In the rows, 128 means zero.
A single turn carries every row of the set below to another of its rows. Some are shown first; where does it send the rows asked next?
Q443: [133 167 109 128 152 126 104 127 111 126 108 117 129 180 161 131 126 174
 160  93 135 131 119 137  93 159 124 146 125  89 141 116 112 144 142 129
  74 116 138 122 138 131]
Q522: [143 117 102 125 150 132 116 132 157 118 105 135 121 159  87 118 129 139
 102 101 142 178 176 149 117 109 136 145 118  84 124 196 152 145 153 126
  91 114 111 165 149 138]
Q274: [107 161 168 109 142 142 157 108 125 146  70 151 154 124 138 120 120 150
 115 125 149 172 150 172 138 165 132 112  89 116 148 125 130 117 122 117
 113 123 177 130 106 106]
Q43: [109 111 110 150 102 121 147 116 110  76 127 139 138 127 144 125 132 128
 173 165 120 169 176 112 135 117  96 110 134 115 120 126 134 123  79 124
 106 138 125 106 143 121]
Q538: [152 140 132 131 178 137 113 135 112  89 146  91 109 123 119 130 106 140
 102 104  96 141 119 173 144 120 122 121 150 168 136 161 113 128 127 115
 126 144 104 156 124 123]
Q86: [133 120 145 126 115 130 151 116 161 128 136 149 149 124  87 164 112 138
 121 111 118 121 164 111 121 113 132 112 185  97 120  96 131 140 138 166
 154 122 153 116 101 143]
Q618: [113 133 146 162 109 155 131 171 155 146 126 146 124 139 112 106 105 128
 153 125 149 147 171 161 101 111 171  73 131 114 150 144 102 141 143 101
  72 137 173 145 156 137]
Q543: [105  97 119 159 100 130 153 113 114  72 126 140 129 130 151 120 130 126
 162 162 121 166 175 115 129 110  84 110 143 117 111 119 134 125  90 121
 106 148 122 110 142 118]
Q739: [153 136 136 111  95 137 183 148 119  82 119  97 132 136  98 111 155 135
  99 149 121 121 148  96 153 143 136 112 106  97 134 130 114 124 132 128
 136 136 124 111  80 126]
Q806: [103  93 118 165 123 150 168 143 107 102 111 152 114 145 144 111 147  96
 100 124 142 165 168 143 124 106  98 104 162 136 123  82 126 137 146 122
  97 140 126 149 122 108]
Q447: [107 132 145 157 118 163 125 163 159 155 130 131 116 136 114  98  95 129
 159 122 149 146 167 158 101 112 172  74 132 111 149 137 102 143 133 105
  85 131 167 137 149 135]
Q929: [120 126 128 134 160 141 128 117 127  95  90 152 163 172 117 118 127 136
 124 137 130 144 154 139 137 122 144  97 103 126 114 163 162 114 183 142
 111 129  99 187 167 152]
Q397: [139 123 112 126 151 153 104 128 151 120 140 121 157 130 116 151 145 156
 123 126 110 126 131 138  98 132 134 115 178 128 151 129  76  84 170 100
 106 153  96 144  97 136]
Q998: [134 119 112 159  86 123 109 155 139 100 151 108 109 128 183 121 117 129
 106 103 157 146 173 174 122 108 125  91 105 132 141 142 131 135 167 123
 102 112 151 127 129 146]
Q882: [102 121 173 126 138 184  86 128 139 132 104 112  98 129 108  86 113 130
 158  96 162 123 144 137 129 118 141  89 103 117 148 126 121 166 140 125
 110 115 154 107 116  89]
Q811: [137 142 116 136 154 130 123 141  93  84 136  82 108 116 119 139  86 131
 112 112 107 150 132 168 166 121 117 120 125 165 127 160 134 132 100 122
 137 157 137 160 121 123]
Q285: [141  91 178 119 147  98 111 169 177 105 147 108 135 115 133 128 133 132
 112 137 142 113 155 119  94 126 108 150 111 135 147 137 122 148 146 117
 110 125 145 164 153 128]
Q657: [114 120 130 134 162 142 127 117 129  82  93 151 162 169 127 120 123 129
 132 144 138 137 154 144 144 126 137  91  96 130 107 149 152 110 190 137
 119 144  94 174 173 152]
Q261: [112 145 134  98 142 120 154 114 119 125 120 114 179 114  96 116  95 129
 139 167 170 158 145 174 144 150 148 119  82 103 150 106 158 141 122 118
  98 170 129 122  98 110]
Q244: [151  89 164 123 127  98 106 143 179  94 161 101 128  97 149 143 140 135
  99 122 158 121 137 128 108 129 106 154 125 119 154 133 129 144 138 141
 109 126 130 126 143 131]
Q240: [139  96 119 139 163 151 165 159  95 107 176 118 135 145  94 127 145 148
 174 140 136 142 152 148 148  94 126 107 140 119 126 145 141 151 143 128
 156 142  87 155 111 133]
Q422: [141 167 108 124 152 125 122 137 108 116 110 116 127 172 167 130 131 165
 152  93 127 127 118 133  95 166 116 150 116  93 133 119 114 135 139 135
  74 121 142 110 130 121]
Q227: [121 128 130 155 106 119 174 168 149 130 137 153 160 161 116 124 102 129
 113 157 132 182 145 150 124  94 160  97 132 107 142 106 114 154 135 124
  96 120 160 152 176 157]
Q389: [124 108 120 127 168 135 156 146  98 120 176  99 160 138  90 124 125 141
 177 161 156 126 145 159 154 113 136 115 114 101 138 125 164 155 133 135
 130 156  82 139 107 118]
Q661: [155 124 112 123 143 136 109 143 167 127 120 133 108 139  97 108 142 138
  93  94 164 174 169 154 119 117 130 163 126  77 150 174 133 165 125 108
  85 117 130 152 122 122]
Q44: [135 126 106 134  97 121  96 101 153  81 140 146 125  84 125 136 112 115
 119  97 145 138 122 161 152 121 137 148 138 131 150 111 125 136 137 155
  81 135 114  93 133 123]
Q433: [ 90 127 149 131 149 113 142  99 152 134 122  95 149 122  83 137 127 144
 137 149 119 138 118  96 131 127 127 116 146 110 160  89 110 162 130  96
 119 154 175 139 112  99]
Q628: [106 119 146 148 100 131 130 123 140 124 164 137 181 107  99 142 115 152
 136 113 118 130 153 110 140 115 105  73 121 100 179 113  91 133 171 152
 136 110 135 145 152 116]
Q76: [127 145 156  85 108 125  80 133 144 113 133 144 139 142 138 138 149 136
 107 141 134 131 148 153 185  97  87 102  98 100 152 164 122 113 137 131
 124 176 106 131 129 126]
Q290: [118 155 127 154 157 151  74 113 124 121 126 109 124 173 142 141 116 140
 159 137 124 140 167 173  89 134 122 159 136 121 121 135 100 163 146 135
  81 121 118 156 133 119]
Q515: [131 149 151 106 138 147 105 119 123 131 147 123 179 148 146 153 118 152
 122 110 172 141 128 108 128 104 108 125  95  72 121 158 129 161 179 103
  80 135 151 155 114 127]
Q400: [109 128 109 114 131 150 132 129 128 155 162 197 136 107 114 109 129 134
  99 105 146 115 152 172 185  94 119 127 100 105 120 109 112 129 137 120
 111 100 164 134 108 135]
Q785: [108 128 136 108 155 137 158 152 132 107 122 170 129 131 109 121 101  92
 150 128 148 122 174 203 154 109 137 120 123 149 143 138 154 100 131 156
 124 100 107 129 134 144]
Q844: [ 97 139 119 114 135 162 120 138 148 129 112 109 193 139 123 113 126 154
 107 126 140 132 121 141 165  83  80  99 107 137 146 161  88 153 137 123
 120 146 118 154  73 107]
Q264: [111 143 142  98 139 128 147 111 119 126 110 118 174 126 105 111  88 126
 133 168 154 149 135 171 143 164 151 120  88  99 158 105 151 137 118 118
  97 175 130 121  92  98]
Q20: [113 124 125 123 180 112 143 129 139 149 149 179 161 147  98 148 115 149
 115  66 130 138 140 187 159 121 126 100 139 123 168 133 121 120 107 123
  97 147 137 111 110 108]
Q29: [117 104 111 118 111 138 150  99 145  64 153 105 136 112 127 121 104 161
 169 146 108 142 163 127 112 134 139 131 100  99 138 143 140 129  98 121
  89 122 138  93 127 163]
Q41: [153 132 153  92 130 130 159 120 160 112 119 141 149 137 106 149  95 127
 126 115 126 115 154 134 108 119 138 120 181 100 105  98 145 144 120 164
 132 125 148 121  78 138]
Q583: [138 151  98 135 159 152 170 110 145 116 122 134 139 151  98 103 126 171
 125 147  93 133 146 127 151 135 108 148 161 148 115 127 113 105  94 132
 118 142  89 115 135 105]
Q683: [122 134 134 150 173 164 134 132 111  93 108 150 151 164 158 128 127 127
 151 171 153 107 125 119 170 124 117  89 103 154 130 134 156 123 149 127
 107 162 116 154 118 146]
Q990: [ 84 147  96 144 142 157 133 149 158 143 101 104 193 137 127  97 120 182
 112 120 153 124 120 146 145 105  96 116 126 134 130 160  85 163 126 131
 119 119 130 143  87 116]
Q218: [102 111 154  95 140 171  92 124 129 114 100 105 109 139 107 105 125 143
 135 107 164 128 124 127 148 125 109 122  92 107 151 127 126 178 129 144
 138 108 142  96 100  75]
Q520: [104  83 120 156 147 165 158 156 109 117 124 151 106 148 127 114 142 108
  75  96 146 140 160 166 132 113 129 115 154 132 129  91 131 146 177 123
  98 127 138 165 130 111]
Q436: [127 132 112 113 130 164 133 110 116 136 161 181 142 105 136  96 129 125
 101 135 144 113 151 159 180  97 112 118 109  88  93 110 124 139 149 112
 123  98 154 144 141 148]
Q675: [152 154 119 107 102 119 173 161 117  98 118 107 117 149 127 103 149 152
 113 119 119 130 123  93 132 152 135 130  98  84 139 129 113 114 140 131
 112 133 140 102  97 134]

Q422 goes to Q929
Q218 goes to Q520
Q657 goes to Q264
Now these:
Q683 goes to Q274
Q811 goes to Q990
Q397 goes to Q76
Q522 goes to Q389
Q433 goes to Q998
Q86 goes to Q244

A single turn carries every row of the set below to another of its rows. Some are shown first; where does it send the rows asked next?
Q648: [ 95 188  68  69 123 136 137 112 128 117 138  92 115 171 141 167 140 162
 121  92 106  59  94 122 128  79  98 152 140 136 103  79  86]
Q770: [100 191 123 124 111 156 140  94 160 105 140 108 129 166 181 140 198 116
 153 126 143 112  92  69 104  84 119 100 140 101 117  76 103]
Q519: [ 89 152 118 134 108 144 132 131 163 134 193 127 123 110 156 143 158 106
 188 139 132  53 147 112 118  84 107 135 126 124 107  75 102]
Q962: [ 88 177 104 145 119 152 124 129 148 156 186  99  92 128 152 130 152 109
 149 132 108  64 116 114 106  57 145 111 130 136 111  87  75]
Q571: [136 158  65 155 126 146 167 117 167 119 148 113 127 223 143 137 151 184
 153  69 125  66 142 127 145 108  98  92 157 143  71  50 119]
Q226: [ 85 168 109 158  64 147 156  83 163 113 184 125 165 171 127 116 133 118
 152  87 123 107  96 129  96  90 119 107 124 140  86  96  98]
Q103: [104 144 126 148  74 170 170 114 166 160 177  99 119 162 124 137 156  80
 150 130 116  76 111 129  73  83 120  88 138 127 114  82 116]
Q534: [117 162 120 154 101 161 147 106 166 127 159 101 142 150 183 117 179 128
 191 103 123  91 129  82 136  70  98  79 186 145  74  79 113]
Q532: [114 148 102  83 143 153 166 118 164 178 150 148  87 191 137 152 146 100
 178  76 136  79 136 150 137 108 105 125 122 110 113  57 133]
Q74: [108 164  86 101  62 102 148 136 168  79 138 116 161 156 159 114 168 168
 141 105 114  77  97 139  92  77 126 107 108 122 112  28  73]
Q89: [147 133  78 119 131 178 175 150 142 141 135  87 111 197 137 133 163 158
 123 112 110  55 136  99 105  51 121 117 117  97  72  56 124]
Q634: [ 83 147 130  97 140 123 175  80 160 118 131  90 130 213 112 101 164 142
 135  89 130  67 120 142 121 117  72  92 108 100 109  66  98]
Q645: [101 168 122 137  75 156 153 105 182 107 148 112 109 174 161 148 196 127
 132 110 130 126  74  97 116  69 117  78  96 100  80  47  88]
Q511: [122 136  60 107  64  98 161 114 167 117 138 152 151 172 184 137 164 162
 159 121 120  63 121 161 116  73 120 107 122 119  80  28  93]
Q318: [118 175  87 139  89 140 113  88 171 115 162 116 129 212 186 122 189 109
 168 100  81  79 114 155 113  65 133  86 108 113  80  56  73]
Q345: [ 99 173  95 128 109 166 137  87 150 129 154 116 134 223 193 151 174 128
 157 148 118 110 136 138  95  65 129 110 122 106  92  80  83]
Q478: [ 96 139 134 101 125 112 156  68 169 126 140  91 133 212 101 106 179 142
 143  94 120  37 111 135 124 110  94 109 109 100 125  74  92]
Q846: [129 137 110 152 118 145 159 132 174 118 151 125 109 212 154 157 136 164
 177  54  88  65 117 125 141 118 104 142 162 122  90  46  99]
Q473: [ 87 151 151 144 114 133 143  79 140 148 179 101 125 186 184 119 160 130
 186 118 121 102 151 149 129  76 100  66 132 128  89  76  87]
Q887: [108 201 131 100 146 128 129 142 141 115 134  81 110 180 112 102 163 141
 163  54 121  82 133  87 149 103 121  92 118 110 132  56  85]
Q695: [116 179 134  89 160 145 135 158 143 123 144 102 116 174 114 112 157 129
 161  53 101 107 118 102 145 113 124  95 123 103 113  48  96]
Q375: [130 149  69 109  72 123 152 128 133 131 137 139 127 163 182 126 150 146
 179 116 104  53 118 154 127 111 140  77 109  96 126  17  85]
Q50: [ 72 139 102  85  75 126 161 153 171 127 145 128 111 125 135 103 164 157
 172 123 117  65 133 144 137  78 125  95 139 122  93  31  68]
Q383: [152 123  77 111 139 175 140 142 153 148 134  88 129 192 117 125 174 153
 127 108 113  74 119 105 111  65 120 108  97 105  58  56 112]
Q263: [108 172 101 128  79 185 142 120 184 129 140 109 127 150 154 118 191  82
 187 106  87  83 119  96 142  94 105  77 150 125  66  62  84]
Q550: [181 160  89 125 119 131 117 112 146 139 135  86 150 169 148 155 155 135
 156  60 145  63 100 114  98 105  84 103 102 147 112  54 131]
Q19: [121 114 132 116 115 122 131  65 173 134 136  91 120 215 111 121 181 154
 146  83 117  40  90 130 120 101  93 118 108 112 119  61  79]
Q118: [ 91 197  53  92 136 123 134 140 137 114 137  95 121 184 119 156 132 153
 119  98 111  66 109 124 116  78 107 145 129 138 102  86  87]
Q908: [125 194  80 169  99 135 130  96 136 141 196 137 128 163 171 130 138 127
 156  87 124  94 104 107 129  87 161  84 120 143 119  75  95]
Q197: [137 142  97 117  62 133 177 153 197 121 125 132 137 150 141 102 181 123
 175 106 143  72 125 125 102  93 130  72 112 119 110  16 118]
Q937: [126 157  97 111  92 132 122  86 121 134 211 143 128 158 166 145 160 133
 165 112 117  71 133 135 136  56 143  91 136 143 144  60 113]
Q320: [111 153 106  66  59 109 159 122 158 113 112 118 146 146 146 109 182 119
 153 112 140  87 106 129  93  76 114  80  97 105 117  32 100]
Q69: [122 145  90 107 119 129 160 119 126 182 136  99  80 210 121 147 129 113
 149  99 148  57 137 150 117 106 101  83  96 116 119  62 133]
Q961: [138 148  71 107 136 183 187 143 144 129 122  86  98 215 152 134 160 145
 127 114 102  57 143 108  98  73 106 118 139 109  90  51 119]
Q823: [ 95 165 119  95 117 118 159 131 190 132 155  89 128 178 108 124 155 152
 136  66 131  80 141 144 117  57  83 122 136 180  64  73 111]
Q298: [116 158 125 118  58 173 148 126 164 122 171 119 153 152 112 163 173 106
 161 120 139 107 136 119  96  68 110  92 135 141 146  63 119]
Q585: [119 160  84  98  66 135 160 191 167 125 122 117 124 127 166 132 162 135
 179 118 122  77 145 117 105  72 113  94 145 126  83  25 100]
Q603: [103 153  85  79 118 145 128  99 121 129 137 106 106 165 150 170 139 159
 141  76 109  61  90 123 124  78  92 166 137 129 115  74  85]
Q951: [134 151  92 165 108 145 173 137 168 119 158 121 127 221 142 158 136 186
 163  73 110  64 139 122 150 116 105 121 157 129  78  51 110]
Q17: [112 156 126  93 141 123 139 144 194 137 170 104 143 168 103 136 163 146
 144  69 142 101 135 144 107  78  86 120 122 169  65  67 113]
Q339: [114 158  92 100 130 147 172 116 153 188 135 121  80 200 140 149 139 102
 168  90 152  63 141 151 133 113 104 102  96 109 111  58 134]
Q557: [ 96 161  96 148  73 137 124 100 137  97 183 131 166 155 156 134 145 126
 172  95 149  96 124 128  96  56 111 130  84 104 103  73 113]
Q306: [103 167 115  94  80  76 137 133 163 129 139 134 120 143 168 127 166 142
 187 105 129  62 127 150 144 109 118  76 132 127 127  24  75]
Q109: [100 154 148 136  95 127 148 108 145 134 191 100  96 154 193 135 169 130
 161 112  79  84 107 126 148  99 109  67 128 123  71  40  78]
Q526: [103 193 121 106 156 118 129 126 148 109 127  74  87 177 140 103 169 158
 153  63 140  63 124  87 133 108 107  98 126 121 129  51  83]
Q62: [172 178  95 135 119 117 152 114 152 130 133  93 135 172 159 142 146 117
 155  58 144  50  99 109 106 114  86  93 108 140 115  53 158]
Q151: [159 175  89 132 127 106 170 124 161 128 136 116 120 184 137 144 133 115
 139  61 148  64 101  94 121 120  94  93 120 143 131  56 154]
Q462: [ 88 144 100 107 109 112 164 123 173 128 149  94 118 182 102 112 132 144
 144  65 125  59 143 131 118  63  78 132 147 175  72  83 111]

Q585 goes to Q74
Q961 goes to Q118
Q908 goes to Q534
Now these:
Q645 goes to Q937
Q339 goes to Q89
Q17 goes to Q19

A single turn carries every row of the set below to another of its rows. Some are shown first; where does it send the rows asked next?
Q521: [134 101 138 128 120 118  74 119 169  70 133 156 131]
Q382: [113 126 112 135 106  83 111 124 103  99  97 154 132]
Q472: [119  67 146 130  68  76  97 100 157  84 172 127 195]
Q684: [139  95 138 166  98  87  39 131 154  71 157 131 162]
Q549: [140  63 148 159  94  73 111 103 116  90 149 108 190]
Q607: [173  75 147 148  75  46  74 119 123  92 143 134 173]
Q833: [141 107 147 124  40  85  86 153 122 132 134 144 148]
Q909: [112  97 136 148 102 107  51 133 157  62 145 139 133]
Q627: [109 118 111 158  86  67  88 135  89  94 110 134 143]
Q838: [125 114 140 121  53  92  86 146 126 148 134 168 145]
Q167: [119  96 148 123  85  85 121  91 186  83 156 151 185]
Q275: [188 107 151 134  93  57 108 105 158  85 122 159 169]
Q220: [146 117 115 170  86  51  85 134  92 101 118 127 173]
Q59: [ 90  91 143 122  84  89 108  91 174  86 160 154 173]
Q192: [112 122 101 135  76 111 121 115 136 154 135 137 149]
Q395: [ 71 106 133 161 111  86 118  95 141  94 139 151 157]
Q420: [152 137 112 158  62  84 125 124 151 140 135 116 181]
Q730: [169 100 143 136 130 110  74 114 174  83 137 158 159]
Q100: [139 116 109 153  49  90 115 130 131 133 141  98 170]
Q376: [130 136 144 130  60  85  93 141 145 146 130 179 152]
Q963: [174 134 122 135 131 122  81 117 149 111 148 135 170]
Q955: [155 126 151 134  36  76  95 152 140 123 129 141 163]
Q85: [ 87  71 135 167 101  80  96 101 111 101 154 129 172]
Q450: [134 132 115 162  97 104  51 135 132  86 159 104 159]
Q134: [136  83 151 126  77  77 113  97 174  82 163 134 196]
Q842: [170  95 146 158 115  91  54 124 164  84 155 144 179]
Q129: [115 120 145 152 115  87 146  91 163  81 122 148 166]
Q196: [155  94 154 150 102  79 141  95 146  81 128 121 188]
Q214: [ 90  74 142 130  75  83  94  99 156  88 171 143 178]
Q270: [134 140 107 145  78  98 132 113 154 151 134 139 169]
Q843: [120 132 113 136 106 125  67 132 134  84 146 114 132]
Q869: [111  74 129 152  73  54  57 120 111  94 152 146 146]
Q312: [154 130 120 135 119  79 125 113 115 110  96 161 155]
Q535: [114 108 104 140  56 105 112 127 121 142 142 112 149]
Q164: [149 146 150 136  51  76 100 145 154 134 126 164 164]
Q749: [173 125 123 156 108  58 107 120 107 111 109 147 183]
Q845: [ 88 107 128 138  91  72  82 110 138  90 132 178 118]
Q34: [167 135 120 160 115 102  61 126 138 101 161 116 182]
Q851: [133 125 140 126 102  74 115  99 169  84 115 186 134]
Q407: [144 134 117 120 128 135  85 119 146  99 138 132 137]

Q549 goes to Q129
Q382 goes to Q220
Now these:
Q845 goes to Q607
Q192 goes to Q100
Q472 goes to Q167
Q34 goes to Q407
Q838 goes to Q955
Q842 goes to Q521

